rotation steps, each row followed by its count of steps:
The counts run from 0 to 106.
[139 127 162 140 118 163 117 157 104 111 133  91  52 140 159 124 143  92
 175 111 152 157 172 173 122  93 115 132 129 158 109 148  90 136 158 147
 136 149 114 137 112 128 141 122 164 130 140]	48
[127 119 144 122 104 160 153 110 116 119 123 108  86 124 145 163 129 128
 141 152 110 128 174 169 121 101 117 102 141 147 109 178  64 161 145 154
 120 176 103 124 123 156 167 178 142 121 105]	98
[102 119 133 131 122 137 154 138 107 104 111  98  45 134 137 160 125 135
 181 128 131 122 159 153 127 101 107 129 154 129 123 164  71 141 158 154
 115 143  83 121 118 151 149 148 142 147  86]	61
[126 122 143 142 132 156 126 157  93  83 139  87  39 137 153 132 144 112
 187 119 147 161 159 155 148 103 109 130 163 131 121 142  87 139 160 153
 138 147 103 140 124 121 131 116 157 144 120]	44
[ 97 130 157  88 114 156 142 101  89  58 135  95  73 163 139 125 134 134
 120 133 108 128 179 158 147 110 112 108 134 143 111 166  84 128 164 155
 140 160 110 115 134 149 146 147 110 135  83]	106
[115 123 159 123 121 155 127 147 110 117  98  74  70 140 130 146 141  95
 170 156 140 141 154 152 133  85 148 134 109 166 118 185  89 174 149 161
  94 151 124 127 108 141 137 143 167 128 126]	31
[ 93 127 147 107 132 149 120 129 115  78 105  62  52 161 115 144 137  98
 163 151 130 126 144 152 154 102 146 142 131 157 141 169  98 151 167 151
  90 146 134 123 115 134 126 127 166 138 107]	36
[110 120 158 118 119 153 120 145 114 107 103  69  63 142 127 144 137  88
 169 156 148 131 149 159 137  95 152 132 113 166 116 176  87 164 150 155
  98 157 128 125 108 140 138 142 165 130 122]	32
[141 114 114 118 125 161 115 142  99 110 132  68  62 137 147 122 164  93
 156 168 119 167 150 170 147 100 127 151 148 122 130 163 109 159 143 159
  99 145 132 146 124 137 147 124 177 108 158]	7
[ 99 141 138 111 104 126 110 175 100 113 124  65  27 169 127 136 135 100
 142 140 150 126 176 159 147 103 130 171 133 146 135 158 106 133 150 135
 103 131  99 127 107 120 130 126 154 125 124]	16
[116 131 166 117 125 149 126 141 119  99 101  64  70 150 127 149 132  85
 167 154 148 134 145 156 143  94 155 143 109 172 125 176  91 158 151 151
 101 154 133 121 110 139 131 134 162 135 119]	33
[113 121 135 117 125 152 123 153  89 111 109  81  42 123 155 139 163 124
 186 118 118 150 153 142 118  66 108 164 127 109 124 152 104 147 140 157
 103 116  93 126 111 138 145 114 153 124 128]	23
[ 92 124 151 100 141 140 123 126 114  68 111  66  44 163 116 144 136  95
 164 148 126 130 149 149 154 104 132 146 139 141 136 170  98 142 164 148
  99 149 132 123 120 135 129 117 167 141 104]	37
[ 90 139 143 102 127 126 119 161  89 101 104  72  25 157 129 132 150 113
 154 115 127 130 167 148 127  87 111 169 129 120 136 151 113 128 150 142
  99 111  97 128 111 125 140 115 151 121 118]	19
[133 122 155 113 113 162 152  97 106 112 118 121  83 117 166 153 139 132
 157 130  88 132 184 173 101  83  87 114 132 129 108 166  88 147 143 151
 125 157  98 127 119 173 173 154 146 121 115]	94
[133 112 169 109 145 174 136  85 119  57 128  95  76 138 147 129 133  86
 160 148 105 133 163 174 131  90 120 120 138 159 117 158  91 146 162 159
 129 154 131 127 125 151 151 131 169 139 120]	73
[119 122 143 143 112 153 143 127 116  98 146 110  56 150 135 149 117 107
 146 147 130 132 178 184 146 125 105 111 174 136 129 152  68 132 167 140
 147 174 105 142 128 135 151 155 164 135  99]	80
[ 98 123 140 111 147 149 121 127 110  60 116  73  40 161 133 135 134 106
 183 135 129 134 149 149 157 108 123 146 159 127 132 155  96 132 165 150
 112 142 116 125 116 132 132 124 161 149  98]	39
[121 131 175 119 121 140 130 135 122 107 117  92  47 138 145 149 119  76
 155 128 121 120 184 177 109  82 116 146 116 166 118 154  98 145 142 132
 128 141 110 124 101 143 150 125 182 126 131]	53
[109 129 148 137 113 142 141 140 105  93 144  97  47 152 139 153 118 113
 142 134 146 132 188 166 145 129  95 117 164 152 120 149  63 129 171 134
 148 164  97 132 118 134 146 153 143 134  97]	82
[117 125 130  93 136 159 106 139  77  81 119  68  64 147 151 101 167 113
 157 144 109 164 138 144 149  84 137 141 120 126 123 162 118 148 142 173
 100 135 135 125 129 127 129 106 149 117 138]	2
[101 142 131 126 106 129 109 174  96 121 119  58  34 172 129 138 132  88
 138 148 157 135 173 161 147 115 132 158 132 151 135 152 104 139 150 137
 101 139 116 134 114 118 129 128 159 117 144]	14
[125 119 145 122 107 168 156 109 105 117 117 118  86 131 154 160 130 132
 148 151 104 127 182 175 115 100 102 106 136 141 103 171  72 150 150 158
 128 168 100 126 126 163 170 166 152 121 114]	97
[ 88 141 141 113 112 127 107 170  97 102 115  69  25 170 133 132 143 102
 142 130 146 120 174 149 131  96 129 170 131 138 138 153 108 135 148 138
 102 120 104 120 111 125 130 118 155 115 123]	17
[120 117 134 133 140 161 125 152 102  87 132  86  40 143 146 124 147 114
 191 133 141 170 150 149 148 100 105 134 170 127 119 149  79 138 168 154
 135 140 105 138 121 126 130 109 159 139 118]	43
[130 114 154 121 137 163 146 103 125  83 140 104  62 142 142 152 128 101
 161 154 109 129 172 182 145 112 104 118 168 143 128 151  77 142 160 133
 135 173 116 139 122 143 159 138 177 138 117]	77
[120 118 174 115 127 160 140 122  94  68 110 101  68 121 146 118 137 113
 176 105 136 145 158 150 126  88 132 107 125 169  97 157  82 147 157 163
 143 148 113 111 111 146 141 140 135 139 108]	68
[116 119 142 125 101 159 156 119 106 116 122 103  89 129 133 170 127 127
 138 158 110 124 177 163 126 104 119  99 135 151 106 173  60 151 147 153
 125 177 110 126 130 159 158 174 138 121 100]	99
[102 116 152 130 121 151 145 156  96  97 113 100  54 128 140 153 145 137
 187 116 138 135 157 143 133  92 112 122 144 136 113 165  67 139 159 161
 122 144  90 119 113 146 147 150 130 150  90]	63
[108 124 151 133 123 154 144 150  94  88 108  90  55 123 140 143 135 129
 184 109 148 143 148 147 124  99 113 114 145 144 109 165  66 139 159 164
 129 148  90 118 118 145 138 145 130 149  90]	64
[117 110 136 123 148 151 126 148 101  68 134  77  36 146 139 123 142 113
 188 124 133 157 145 151 154 105 107 145 162 124 135 148  88 135 164 150
 126 138 108 138 124 128 136 113 159 145 105]	42
[131 120 144 129 120 160 126 160 109 133  94  74  69 122 142 150 151 106
 184 142 147 151 146 154 130  79 147 132 115 147 109 179  80 166 135 161
  99 144 111 133 110 146 145 140 156 122 137]	29
[133 117 131  90 141 172 106 129  83  87 122  62  66 139 156 114 173 103
 159 161 116 170 148 155 155  92 130 135 139 115 121 158 120 151 135 165
  96 137 134 130 129 136 143 108 165 120 152]	4
[126 117 180 105 131 171 142 113  97  65 115  97  78 128 152 116 140 100
 169 115 123 153 153 157 127  81 125 114 122 165  98 163  93 150 159 165
 134 159 128 115 114 150 145 133 147 144 112]	70
[105 130 134  84 136 160 115 145  77  79 117  59  66 151 141  96 168 117
 145 145 126 166 146 143 150  91 130 147 119 129 122 167 120 145 143 166
  99 123 132 122 123 132 124 113 142 115 136]	1
[133 120 148 124 113 162 151 108 112 119 118 120  85 118 148 160 135 136
 153 147  99 130 179 174 109  95 102 111 136 132 110 168  73 157 139 155
 130 169  96 129 125 165 170 162 151 119 113]	96
[113 117 135 121 143 156 119 139 102  65 127  73  40 148 137 131 145 117
 187 126 132 147 149 148 153 106 108 141 169 117 136 152  97 132 169 148
 117 139 114 135 122 130 132 116 154 139 101]	41
[136 121 144 116 121 160 150 103 109 116 124 115  80 114 164 157 141 132
 150 140  95 130 175 174 103  86 100 113 135 133 103 163  79 158 139 147
 125 162 106 120 114 166 181 156 149 119 121]	95
[139 124 157 146 124 163 121 158  98  99 127  90  45 125 158 119 133  97
 178 112 155 166 163 172 128  92 115 129 134 153  99 138  83 148 159 150
 137 147 117 136 112 124 141 112 161 125 136]	47
[112 125 170 115 124 157 142 138  88  78 106  95  66 134 141 124 137 119
 180 102 140 144 157 148 125  84 125 107 122 167 102 158  78 147 162 171
 142 145 112 113 113 138 132 144 127 138 103]	67
